The same turns and mirrors carry the whole set onto itself and the rows of a family onto each other. Which other rows belong to the same family as each row named below? List them in the order they appear above.
These 32 rows form 4 families of 8 rows each.
z_554: [-0.82  0.97  0.15 -0.14 -0.27 -0.60 -1.43 -0.72 -0.21 -1.59  0.17 -1.15
 -0.96  2.11  0.15]
z_893: [ 0.09  0.22  0.44  0.30 -0.31  0.39 -0.27  0.14  0.00 -1.53  1.02 -1.30
 -1.14  2.50  1.22]
z_514: [ 0.43  0.20 -0.44  0.99  0.71  0.87 -1.19 -1.89 -0.21 -2.50 -1.34 -0.24
 -0.67  3.42  0.20]
z_604: [ 2.06 -2.25 -0.72 -0.06  0.18 -0.35 -1.49 -3.07 -1.36 -0.32 -0.58  1.01
  1.69 -0.98  0.02]
z_825: [-0.03  0.41  0.12  0.84  0.77  0.44 -1.49 -0.05 -0.57 -2.42  0.85 -0.35
 -1.07  3.33  0.31]
z_83: [-0.29 -0.72  0.90 -1.17  0.60 -0.28 -2.18 -1.95 -0.03 -1.37 -1.59 -1.56
 -0.40  1.90  0.47]
z_593: [ 0.73 -0.55  1.18  1.89  0.92  1.57 -1.94 -1.80 -0.57 -1.32  0.36  0.21
 -0.81  3.35 -0.78]
z_937: [ 0.56  0.10  0.58 -1.16  1.03  0.82  0.61 -0.52  0.47 -1.55 -0.69 -2.11
  0.54  2.09 -0.16]
z_474: [ 1.00  0.65  0.17 -0.03  1.20  0.75  1.12 -1.34  0.42 -2.04  1.17 -1.54
  0.67  2.54 -0.29]
z_310: [ 0.35  0.28  1.27 -1.19  1.62  1.50 -0.90 -1.78 -0.35 -1.84  1.97 -1.53
  0.56  1.47 -0.90]
z_834: [-0.07  0.57  0.26 -0.43  0.60 -0.22 -0.69 -0.32 -0.32 -2.07  1.73 -1.38
 -0.25  2.93 -0.71]
z_836: [ 2.70 -2.40 -1.00  0.70 -0.05 -0.18 -2.90 -0.69 -1.90 -1.32 -0.47  1.84
  0.40  0.19 -0.26]
z_899: [ 4.04 -1.92 -0.41  0.63  0.23  0.38 -0.41 -0.91 -1.74 -0.78  1.83  0.67
 -0.05 -0.71 -0.80]
z_222: [ 3.17 -2.09 -0.33 -0.40 -0.20  0.01 -0.43 -0.04 -1.07 -0.57  1.47  0.33
  1.22 -1.31  0.48]
z_619: [ 1.02  0.44  0.84  0.68  0.66  2.21  0.80 -0.69  0.22 -1.27  0.48 -1.07
  0.07  2.59 -0.78]
z_441: [ 1.06 -0.73  1.73  1.15  1.16  0.13  0.33 -0.45  0.77 -0.32  0.22 -1.40
 -0.17  1.90  1.45]
z_258: [ 2.77 -2.60 -0.64 -0.35  1.07 -0.04 -0.79 -2.64 -1.48 -0.80  0.99  0.78
  2.39 -0.19 -0.79]
z_868: [ 3.35 -2.03 -0.77  1.08  0.24 -1.22 -1.79 -1.06 -1.65 -0.62 -0.82  1.11
 -0.56 -0.56 -0.17]
z_43: [ 3.57 -2.22 -0.61 -1.22  0.59 -1.07 -0.59 -0.72 -1.45 -1.08  0.64 -0.37
  0.42 -1.21 -0.13]
z_626: [ 2.48 -2.89  0.05  1.11  1.15 -0.73  0.07 -0.58 -0.29  0.23  0.91  0.19
 -0.13 -0.67  1.16]
z_576: [-0.14  0.72 -0.39  0.32  0.12  0.38 -1.24 -2.51 -0.13 -2.12 -1.43 -0.67
 -0.50  2.73 -0.40]
z_179: [ 2.87 -2.79 -0.79  0.90  1.25  0.68 -1.59 -2.36 -1.74 -1.13  0.08  1.80
  1.63  0.21  0.25]
z_794: [ 1.82 -1.92 -0.42 -1.20  1.58  0.60 -1.18 -1.93 -1.41 -1.30  2.60  0.03
  0.57 -1.05 -1.19]
z_81: [ 0.92  0.54  0.26 -0.08  0.53  1.05  1.32 -1.21  0.62 -1.78  0.59 -1.73
  0.18  1.94  0.93]
z_263: [ 0.28  0.32  0.50  1.17  0.69  0.63 -0.58 -0.83  0.32 -1.16 -2.10 -0.60
 -0.41  2.72 -0.16]
z_145: [ 2.15 -2.75 -0.49  1.88  0.90  0.66 -2.21 -1.93 -1.63 -0.73  1.05  1.73
 -0.80  0.79 -1.08]
z_152: [ 2.94 -2.97 -0.44  0.37  0.14  0.60 -0.34 -2.15 -1.15 -0.26  0.28  0.83
  1.55 -0.66  1.16]
z_511: [ 3.03 -1.65 -1.09 -0.45  0.58  0.10 -2.63 -1.69 -2.41 -1.88  0.14  1.09
 -0.30 -0.79 -1.04]
z_740: [ 2.16 -1.90 -0.97  0.01 -0.63 -0.67 -3.00 -1.30 -1.84 -0.94 -0.55  1.40
  0.54 -0.49 -0.86]
z_15: [ 1.13 -2.92 -0.79 -1.21  0.58 -1.20 -2.46 -2.03 -1.09 -0.85 -0.90  0.01
 -0.39 -0.66  0.15]
z_79: [ 0.01  0.70  0.16 -0.42  1.03  1.95 -1.43 -1.48 -0.45 -2.36 -1.16 -0.65
 -0.16  2.47 -1.07]
z_416: [ 3.25 -1.95 -0.42 -0.30  0.49 -0.29 -0.61 -0.16 -1.33 -0.86  2.06  0.54
  1.72 -0.71 -0.74]

Same family as z_834: z_554, z_893, z_604, z_825, z_258, z_179, z_152
Same family as z_474: z_514, z_836, z_222, z_576, z_81, z_740, z_416
Same family as z_83: z_593, z_310, z_441, z_626, z_794, z_145, z_15

The same turns and mirrors carry the whole set onto itself and the rows of a family onto each other. Which other rows belong to the same family as each row named below? List them in the order they appear above.
These 28 rows form 7 families of 4 rows each.
z_488: [ 0.06  0.32 -1.32 -0.09 -0.54 -0.57 -0.20  1.20 -0.96 -0.13  0.05 -0.25
 -0.88  0.13]
z_148: [ 1.89 -1.82 -0.14  1.98  0.71  2.41  0.31  0.70  0.07 -1.06  0.14 -3.71
 -0.12  0.65]
z_822: [ 2.23 -0.94 -1.20  0.92  1.02  0.84 -0.06 -0.52 -0.27 -1.45  1.22 -4.42
  0.30  1.62]
z_289: [ 1.25  0.64 -2.30  0.81  0.31  0.66 -0.91  1.19 -0.92 -0.34 -0.38 -0.23
  0.27  0.11]
z_282: [ 0.98 -1.80 -0.19  0.36  1.06  3.31  2.53 -1.78  0.87 -1.85  0.14 -1.83
 -1.83  0.45]
z_571: [ 1.76 -1.04 -0.92  0.33  0.86  1.88 -0.13  1.01 -0.97 -0.40  0.90 -4.29
  0.33  0.84]
z_435: [ 0.94 -0.26 -0.54 -0.84  0.97  1.67  2.04 -0.43  0.32 -1.74 -0.14  1.43
 -2.34  0.97]
z_380: [ 1.85 -1.98  0.43 -0.14  1.48  1.54  1.60 -2.52  0.50 -1.13 -0.30 -2.95
 -1.09  0.23]
z_705: [ 1.10 -0.31 -1.30 -1.86  1.02  1.65  1.25 -1.51  0.61 -2.24  1.33  0.99
 -1.62  1.06]
z_850: [ 1.94  0.29 -1.88 -0.19  0.74  0.31 -1.31  0.90 -0.84 -0.48  1.04 -0.48
  0.97  0.28]
z_151: [ 0.27 -0.17 -1.25 -1.48  0.14  0.85  2.03 -2.04 -0.15 -1.07  0.15 -0.08
 -2.29 -0.30]
z_252: [ 0.53 -0.70 -0.79  0.12  2.33  2.01  1.38 -1.95  1.82 -1.99  0.92 -3.38
 -1.76  0.80]
z_611: [ 1.59 -1.20  0.16 -0.21  1.15  2.12  2.44 -0.81  1.15 -2.10  0.41 -3.38
 -2.23  1.41]
z_422: [-0.16 -0.05 -1.58 -0.69 -0.07  2.42  1.77 -0.13  0.01 -1.15  0.45  1.12
 -1.73 -0.40]
z_855: [ 0.42  0.57 -1.43 -1.07  0.80  1.34  1.69 -0.64  1.22 -1.42 -0.30  1.11
 -1.69 -0.27]
z_994: [ 0.12  0.70 -1.55 -0.31  1.66  1.15  1.10 -0.97  1.48 -2.01  0.37  0.78
 -2.48  0.40]
z_72: [ 1.87 -1.19 -0.72  0.71  0.96  0.88 -1.01  1.01 -0.21 -1.44  1.47 -3.37
  0.49  2.13]
z_697: [ 1.68 -1.55  0.37  1.26  0.83  0.10 -0.61  0.76 -0.28 -0.19 -0.36 -3.15
  0.30  0.65]
z_162: [ 0.45  0.12 -0.90 -1.41  1.20  0.58  1.13 -0.62  0.86 -1.52  0.77  1.74
 -0.92  0.80]
z_353: [ 0.75 -1.15 -0.15 -0.34  1.49  1.13  2.35 -2.05  1.40 -2.47  0.93 -2.21
 -1.60  2.15]
z_22: [ 1.12 -0.15 -1.64 -0.31  0.68  1.45 -0.52  1.36 -1.75 -0.02  0.26  0.52
  0.25  0.46]
z_146: [ 1.25 -1.17 -1.10  1.67  1.15  1.48 -0.05  0.01 -0.42 -0.65 -0.15 -4.21
  0.61  1.30]
z_936: [ 0.70 -0.10 -1.57  0.95 -0.38  1.54 -0.49  2.34 -0.78 -0.31  0.45 -0.78
 -0.06 -0.22]
z_141: [ 0.37 -1.23 -0.13 -0.23  1.68  2.16  2.47 -1.88  1.74 -1.71 -0.07 -2.84
 -1.32  0.96]
z_721: [ 1.02 -0.81 -1.41  1.44  2.26  1.52 -1.11 -0.12 -0.19 -0.63  0.79 -3.74
  0.56  0.88]
z_421: [ 1.05  0.34 -2.24 -0.74  0.12  0.57 -1.00  1.12 -0.92 -1.19  1.56  0.23
 -0.13  1.10]
z_213: [ 0.61  0.62 -2.19  0.98  1.51  0.64 -1.42  0.81 -0.49 -0.58  0.29  0.47
 -0.13  0.45]
z_76: [ 1.93 -1.88  0.23 -0.42  1.88  1.92  1.25 -1.61  1.38 -2.55  1.22 -2.63
 -1.01  2.03]

Same family as z_936: z_148, z_282, z_422
Same family as z_162: z_822, z_850, z_353
Same family as z_571: z_435, z_611, z_22
Same family as z_721: z_252, z_994, z_213

The same turns and mirrors carry the whole set onto itself and the rows of a family onto each other. Which other rows belong to the same family as each row named below? List them in the order they appear above.
These 32 rows form 8 families of 4 rows each.
z_961: [-0.47  1.96 -0.92 -0.78  0.67 -0.41 -1.95 -0.49 -0.18]
z_720: [ 0.54 -1.24  1.04 -0.55 -0.08  1.97 -0.40 -0.59  1.54]
z_438: [-1.90 -0.08  0.23  1.34  1.07  2.04 -2.83  0.13 -0.04]
z_159: [ 1.52  0.25  1.32  1.18 -0.87  0.20 -2.86 -1.09  1.15]
z_288: [-0.99  2.19  0.86  1.48  0.81  1.90  0.30  0.95  0.01]
z_542: [ 1.67 -0.46 -0.95  0.65 -1.19  0.80 -0.78  0.07  1.33]
z_550: [ 0.12  3.17  0.49 -0.02  1.70  1.03 -1.54  0.70 -0.66]
z_972: [ 1.28  0.49 -1.22  0.16  1.82  0.71 -0.85 -0.49  2.19]
z_100: [ 0.87  0.73 -0.75  0.08 -1.64  1.30 -3.23 -0.01 -0.33]
z_386: [ 2.59  0.21 -0.58  0.78 -0.90  1.28 -1.74  0.44  1.68]
z_874: [-1.13 -0.57  0.99 -0.62  0.29  1.72 -0.22 -0.84  1.14]
z_691: [-0.74  0.15  1.92 -0.14  0.98  2.60  0.07 -0.10  0.85]
z_274: [ 2.77  2.14  0.32  0.04  1.16  1.48 -1.92  1.07 -0.06]
z_687: [-0.14  2.58  0.77  0.72 -0.19  2.40 -2.51  1.00 -1.17]
z_599: [-1.57  0.73 -0.88  0.64 -0.49  0.18 -0.30 -0.47  0.59]
z_931: [ 1.87  1.46  0.35  0.69 -0.91  2.51 -2.97  1.02 -0.59]
z_462: [ 1.61  2.23  1.16  1.73  0.68  2.70 -1.01  1.63  0.75]
z_929: [ 1.71  1.14 -0.42  0.63  2.42  1.56 -0.63  0.21  1.96]
z_91: [-1.17  1.83 -0.33  0.18 -0.95  1.18 -2.84 -0.05 -0.90]
z_317: [ 0.82 -0.46  1.83 -0.10  0.55  2.80 -0.15  0.15  1.16]
z_206: [-0.42  2.10  2.53  1.69  0.50  0.91 -2.21 -0.47  0.17]
z_212: [-0.73  1.12  1.40  1.15 -0.52 -0.25 -2.60 -1.40  0.55]
z_700: [ 0.26  1.72 -0.27  0.60  2.83  1.36 -0.38  0.05  1.56]
z_934: [ 2.24  1.02  0.78  1.52  0.16  2.48 -0.18  1.40  0.72]
z_857: [ 1.02 -0.97  0.27  1.50  0.53  2.78 -3.16  0.68  0.52]
z_276: [-0.39  0.17  1.11  1.80  1.44  3.16 -2.75  1.04 -0.03]
z_769: [ 2.17  0.96 -1.05 -0.66  0.16  0.08 -2.39 -0.11  0.42]
z_104: [-0.83  0.68 -1.27  0.38 -0.89 -0.14 -1.57 -0.69  1.31]
z_918: [-0.22  1.16 -1.03  0.17  2.23  0.62 -0.65 -0.66  1.79]
z_927: [ 1.87  1.28  2.50  1.78  0.08  1.29 -2.50 -0.10  0.66]
z_26: [-0.57 -1.22 -0.49  0.99  0.22  1.69 -3.26 -0.21  0.61]
z_311: [-1.83  2.71  0.47  1.23  0.68  1.27 -0.85  0.46  0.31]

Same family as z_104: z_386, z_462, z_311
Same family as z_720: z_874, z_691, z_317
Same family as z_91: z_100, z_687, z_931
Same family as z_934: z_288, z_542, z_599
Same family as z_961: z_550, z_274, z_769

